128 stands for zero in the data rows.
Here are some points, one per row:
[129 132 168 119  89 119 140  95 153 117 130 124 135 130 124 145 111 164
 134  98 159]
[126 148 146  98 100 119 162 108 173 123 146 114 183 130 120 109  83 148
 145 150 178]
[146 133 112 128 174 161 162 142  85 133 115 144 127 158 134 105 146 124
 136 170  60]
[103 159 189 130  79 122 136 136 147  85 184 119 181 138 124 131  52 176
 118 125 153]
[111 135 127 105 121 132 117 113 139 136 138 115 136 131  85 148  83 165
 132 132 149]
[107 131 110 126 136 141 142 132 131 150 150 116 108 112 165 112 159 108
 129 160 140]
[103 105 116 129 159 147 138 183 108 169 119 138 102 104 141 107 144 100
 124 122  97]
[162 101 121 129 131 130  98 108 102 119 103 106 142 168 147 121 159  96
 112 104 107]
[140 121 114 155 121 165 153 151 111 108  73  94 100 127 136  88 147 122
 106 160 123]
[122 102 140 116 160  94 137 101 134 139 121 133 164 130 113 147 116 175
 146  71 136]
[ 95 152 125 139 153 117  76 146 149 108 156 116 135 112 141 153  90 162
 139 148 162]
[157  92 119 123 126 147 169 132 100 131  87 116  80 138 127 108 146  87
 128 152  93]
[104  94 115 145 169 134 155 162 127 158 104 108  83 141 188 137 178 125
 106 120 101]
[134 125 109  95 107 115 132 120  93  93 117 103  97 147 145  98 135  87
 108 154  83]
[139 170 137  97  98 141 108 114 109 135 134 148 120 166  98 145  85 122
 127 141 189]
[150 137 102 146 130 131 129 118 115 131 151 114 130 128 132  95 176  96
 115 127 118]
[170 163 176 109  69 123 108  99 151  83 168  92 181 136  93 124  58 169
 123 162 197]
[137 135 120 122 123 121 113 134 147 139  96 143 159 153 135 152 143 139
 148  70 143]
[ 77 163 159 134 123 111 102 131 122 125 169 119 164  93  87 155 104 131
 122  94 131]
[ 87 121 140 160 140 109 156 124 140 173 140 135 156 109 162 154 125 157
 194 122  79]
[138 158 143 142 134 118 141 137 132 121 132 127 124 135 129 142 111 129
 112 166 114]
[160 123 134 117 124 157 112 151  68 101 121 128  64  80 147  96 150 115
 104 162 119]
[105 147 167 120 101 102  98  86 150 132 142 150 165 101 100 162  98 210
 149 135 115]
[133 101 119 143 157 106 140 128 103 137 103 106  88 142 162 103 179 117
 150 139  72]
[125 149 170 129 119 126  73 158 152 138 151 150 210 117 102 150  99 167
 160 142 171]
[112 136  74 136 114 131 124 165  81 137  82 129  92 156 145 115 148 119
 108 150 118]
[127 149 141 151 143 149 132 129 123 143 124 117 133 167 146 100 134 108
 156 143 107]
[136  97 105 157 161 138 164 142 119 171 112 118 101 151 170 126 191 104
 129 124 105]
[130 151 167 135 145 161  96 131 155 119 141 128 141  91 120 170  75 153
 133 136 143]
[145 162 154 109 108 130  93  94 145 126 140 125 174 140 136 136 138 144
 102 106 189]
[ 94 120 131 148 143 133 123 111 148 146 167 108 173 134 123 123 106 150
 151 149 157]
[131  82  78 149 161 138 155 138 120 142  82 136  76 124 138 107 169 127
  94  83  92]
[124 127 123 161 145 145 131 121 151 130 151 112 134 101  88 122 123 144
 129  78 125]
[106  88 119 136 150 137 108 105 128 132 117 108  89 139 149  96 144  99
 139  91 116]
[130 166 150 124 115 140 109 112 135  94 165 161 121 150 114 157 100 138
 173 125 148]
[127 128 159 158 144 101 136 119 165 155 113 166 154 118 122 138 143 162
 125 124 119]
[ 81 146 156 111 135 118  95 135 125  95 156 127 120 134 111 158  76 152
 156 144 191]
[130 109 128 116 162 117 153 116 145 144 125 146  79 118 133 158 139 154
 157 149 108]
[ 80 150 142 162 165 108 122 109 154 150 161 131 120 107 101 163 103 181
 163 133 142]
[126 153 117 103  89 171 113 155 156 111 153 110 101 141 104 135 129 141
 129 181 144]
[ 94 151 166 111 122  86  77 110 141  93 176  98 183 116 111 162  77 146
 135  77 135]
[149 114 103 119 164 141 148 149  87 121 113 126 132 139 150  91 144 105
 109 113  95]
[ 97 134 147 108 129  90 129 134 162 119 148 139 175  80 114 179  94 165
 141 126 128]
[128  51 112 157 170 128 182 126  94 141  69 113 110 115 174 109 173 122
 123  99  76]
[141  95 137 147 116  90 115  92  96 155 114 135 103 148 111  92 184  94
 114 141 105]
[118 152 144 134 159 122 113 112 150 145 151 132 141  98 112 121 111 132
 140 123 151]
[ 98  96 132 116 124 104 147 144 173 124 117 134 114  99 110 161 110 169
 144 128 104]
[147 158 157  94  98 152  80 109 154  98 158 104 153 136 102 158  75 125
 101 144 163]
[118 107 120 111  97 142 118 103 109  87 113 133 115 141 116  72 147  63
  76 171 124]
[126 135 123 109 123 160 127  89 134 119 113 149 129 143 152 138 115 117
 112 123 150]
[170 158 105 135  99 124 109 120 100 109 150 129 139 144 121 115 134  92
 127 171 143]
[124 156 123 118 102 133 118 120 136 130 156 149 119 132  94 161 111 130
 145 143 147]
[178 106 138 135 115 164 131 132 103 147  87 112  90 123 118  83 148  68
 102 129 136]
[157 162 148  96 125 136 142 133 138 137 124 132  99 161 135 116 171  91
 105 136 143]
[125 102 146 128 152 123 142 128 135 153 139 127 183  95 112 132 129 174
 154 107 135]
[135 133 146 141 136 110 109 117 135 148 130 120 131 122 148 139 173 158
 151  91 149]
[143 171 144 108 100 148 127 168 127 106 158 111 133 124 110 132 131 135
 128 132 134]
[152 156 124 143 121 129 113 114 130 152 148 112 131 158 134 104 124  78
 132 153 159]
[111 106 127 128 129 148 166 124 102 123  92 135  75 150 142  77 211  88
 103 124  99]
[162 142  91 111 122 115 128 143 117 118 126 107 124  80 151 121 150 107
  89 167 153]
[176 112  69 137 148 130 188 108 128 142  79 119  94 134 133 134 172  98
 129 123 135]
[ 96  84 116 155 136 110 127 123  78 149  87 151 135 165 180  71 165 159
 139 108  73]
[141  95  96 151 145 135 137 127  90 154  94 112  74 145 125  99 161  89
 107 151  93]
[100 134 154 117  77 137 129 116 109 106 123 139 110 143  97 128 146 123
 133 104 101]
[ 93 153 124 121 131 131 148 131 143 123 145 102 145 127  98 153 100 137
 143 146 138]
[154 123 106  95 126 136 130 144 130 137 149 143 128  82 117 138 126 136
 122 152 129]
[112 110  85 155 157 151 131 101 115 159 101 128  94 168 138 106 152 106
 127 133  80]
[118  98  97 147 176 124 135 114 145 173 115 119 103 128 149 137 152 128
 158 144 101]
[154 107  82 127  98 137 121 148 125 131 114 122 106 129 151 129 149 106
 112 136  94]
[ 82 174 139 118 115 134  73 123 154 108 168 141 174 108 105 166  65 172
 141  96 119]
[133 157 127 119 131 135 109 120 142 114 145 133 119 106 151 151 129 123
 112 140 133]
[139 130 132 107 140 127 137 114 118 129 132 132 128 159 118 130 135 117
 120 162 116]
[125 123 149 110 144 101 142 127 147 136 138 123 158 111 136 147 111 162
 155  92 148]
[ 89 134 169 122 137 102 109 162 143 121 164 143 190  87 119 142  86 175
 156  76 156]
[152 123 137 116 125 142 122 161 116 137 154  98 121 158 124 132 138  91
  99 175 149]
[131 106 113 138 162 125 111 129 125 124 133 130 127 134 116 151 111 164
 149 125 116]
[131 143  85 123 120 161 110 135 122 132 103 116 116 127 156 127 192  90
 139 101 128]
[130  84 103 147 141 119 158 124 143 179 129 133  80 116 142 124 157 149
 135 116  72]
[147 160 155 132  95 100  79 120 153 101 168 121 175 157 117 156  84 123
 142 162 183]
[174 105 137 147 134 124 140 129  92 154  82 111 114 171 178  83 132 108
 135 142 108]
[ 89  75  85 201 176 127 139 132 112 156 100 114 122 135 161 104 152 154
  85  82  57]
[ 90 121 152 125 151 143 103 132 151 138 127 139 147 121  98 155  66 179
 164  88 122]
[133 134 109 107  98 121 142 122 138 133 111 112  84 138 121  97 158  87
 118  98 130]
[134 150 160  99  99 138 113 127 120  98 155 123 146 134 123 152  78 132
 130  93 152]
[ 92 166 133 137 140 118 166 127 158 113 122 131 169 104 115 185  70 186
 129 122 165]
[148 139 124 156 120 123 101 167 154  99 118 136 122 110 120 118 108 126
 143 164 117]
[ 95 157 178 101 107 117  82 156 170 135 131 149 166  91 100 138 105 125
 128 137 162]
[154 120 124 145 125 130 136 131 184 132 132 137 126 137  93 150 131 115
 123 109 136]
[130 122 101 138 128 127 124 119 105 136 113 125 113 148 143  99 143  49
  85 149 117]
[160 124 136 122 104 131 152 145 107 131 122 139  84 102 119 134 133 104
 109 144 131]
[126  87 110 119 118 137 162 117 112 119  77 111 119 124 137 130 178 137
 121 136 105]
[132 132 170 122 123  88 123 134 131 120 165 126 160 104 147 159  99 128
 126 115 148]
[156 107  77 131 133 125 132 152 138 119 118 147 159 143 136 122 148 133
 115 156 105]
[142 146 146 137 117 101 127 109 131 126 139 149 182 144 140 133  92 149
 135 157 160]
[161 111 104 123 107 111 147 126 103 142  89 123 111 138 153  69 170 103
 113 146  98]
[118  99 104 126 130 141 164 100 107 132 108 100  87 152 151  92 165 115
 109  79 100]
[ 85 113 141 132 128 111 130 169 148 125 147 137 131 106 151 110 124 186
 109 133 143]
[123 107  94 143 158 160 138 168 121 141  86 127  97 167 170 112 140  90
 108  77 122]
[ 99 153 139 133 129 120 121  76 136 122 119 135 164 103 102 140 150 166
 163 160  91]
[145 121  86 126 130 127 161 109  91 121 127 111  55 164 162  95 146 114
 107 149 117]
[151 100 108 134 169 144 117 148 110 124  95 121 132 128 134 119 172 139
 106 102 116]
[134 131 140 121 150 116 119 133 166 141 187  89 179 103 142 155 100 170
 155 147 133]
[124 172 159  99 110 136 103 141 121  91 111 158 119 148  87 103  93 124
 127 156 152]
[121 136 140 140  89 103 148 118 162 118 159 138 156  66 119 167  89 161
 132 134 170]
[102 129 111 166 150 108 134 136 119 146 101 137 126  95 147 150 165 136
 166 115 108]
[109 136 134 135 148 121 105 129 148 110 138 151 153 103  98 158 106 160
 144  83 154]
Along one direction, these points spread out more than along any other. For each point below, how far along it does it lie, from 0 to 99? 50 is the average, and the first point above lies past it.
[155 120 112 126 128 123 149 114  79 113 125 128 121 152 162  99 162 111
 165 139 114] 36
[176 147 142 113 126 134 134 134 142 120 163 129 162 170 127 132 102  97
 107 139 184] 59
[116 162 168  96  80 143 101 111 145 112 177 134 152 153 103 153 102 124
 130 166 168] 70
[137  97 106 136 165  93 168 130 110 131  93 150 130 131 147 115 155 120
 139 139 105] 36
[139  97 113 147 145 144 125 155 106 145  79 123  96 156 160  88 136 100
 128 135  80] 28
[143  95 125 121 125 137 132 135 125 143 141 166 110 115 115 138 133 133
 104 115 145] 48
[129 134 112 118 136 128 106 124 148 116 147 117  90 129 117 128 136 147
 112 145 122] 50
[131 148 161 119  93 115 119  73 135 114 140 132 156 103  98 139  93 132
 132 127 164] 67
[151  91 112 146 135 166 149 115  75 131  89 144  96 138 143 102 141  89
 116 115  83] 27
[115 140 130 128 122 142 163 131 120 111 145 145 122 136 128 138 141 113
 127 137 122] 48
[143 108 126 140 140 143 119 151 116 169 131 116 101 127 139 131 134 120
 117 113 154] 44
[116 106 133 158 138 139 122 165 112 120 108 143 141 153 124 119 167 105
  99 137 138] 41
[113 116 121 117 113 167 157 152  85 141  89 109 114 134 159 120 154  92
 115 152 117] 33
[156 129 135 122 148 149 126 109 131 158 124 140 115 116 155 128 132 133
 138 126 150] 48
[149 109 109 134 164 129 170 125  99 145 124 132  84 127 115  79 147 102
 111 133  75] 29
[115  83  88 134 157 120 125 116 112 115 103 112 109 138 157 120 167 105
 140 119 113] 33
[ 96 170 173 105 112 114  98 107 147  75 180 135 170  92 109 136  77 134
 131 129 172] 78
[168 135 119 124  93 154  94 117  87  99  90 161  94 112 101  94 133  82
 106 121 130] 40
[152 126 124 112 103 149 166 128 142 142 142 140 108 163 141 130 147 117
 108 143 136] 44
[113 137 120 145 119 133 130 138 131 119 132 123 131 153 125 111 143 119
 121 142 104] 45
[ 81 120 165 130 111 113  91 137 127 112 183 156 149  44 129 143 108 192
 109 138 144] 71
[153 107 100 128 139 105 171 123 116 161 105 146 107 111 138  99 174 105
 128 134  79] 30
[143 136 107 127 132 136 145 117  95 103 113 134 108 107 120 146 153  99
 118  99 101] 40
[130 158 140 123 120 122 120 155 146 115 148 140 189 104  90 150  60 136
 159 113 162] 74
[128 178 142 103 112 119 140 125 139  94 156 154 121 103  90 170 113 154
 148 134 143] 67
[ 84 164 164  98 112  97  83 139 159 102 149 127 170 152  94 152  73 149
 140 107 179] 78
[133 140 151 120  90  89 130 128 139 102 168 149 181 129 103 155  79 119
 164 126 132] 70
[118 144 155 116 114 118 140 130 130 138 125 116 102 145 143 131 104  96
 106 139 159] 51
[146 118 102 143 124 147 153 124 103 119 129 148  78 119 110  87 112 124
 112  68 107] 39
[151 156 135 131 103 131 122 107 152 115 160 107 168 123 105 143 101 123
  99 111 171] 65
[132 161 159 121 115 123  81 104 172 115 157 112 165 132  80 150  87 150
 114  95 147] 73
[142 117 120 119 127 129 142 142  98 110  93 164 114 139 127 144 120 125
 152 101 119] 45
[156 139 111 144 124 147 110 160 163 159 106 121 119 126 111 147 138 138
 123 104 128] 49
[126 108  81 114 155 160 128 153 139 147 109 113 117 146 175 132 138 124
 121  98 106] 37
[126 122 117 140  73 153 122 140 107 142  88 110  88 147 140 102 148 108
 114 125 144] 37
[127 114 107 102 163 112 162 141  98 137  70 149 127 131 126  67 167  66
 150 148  85] 27
[ 80 138 140 134 125  83  97 100 169 126 176 120 174 130 108 170  87 133
 140 100 139] 72
[123  78 112 135 149  92 151 143 154 134 135 132 133  82 137 141 109 159
 144 165 105] 52
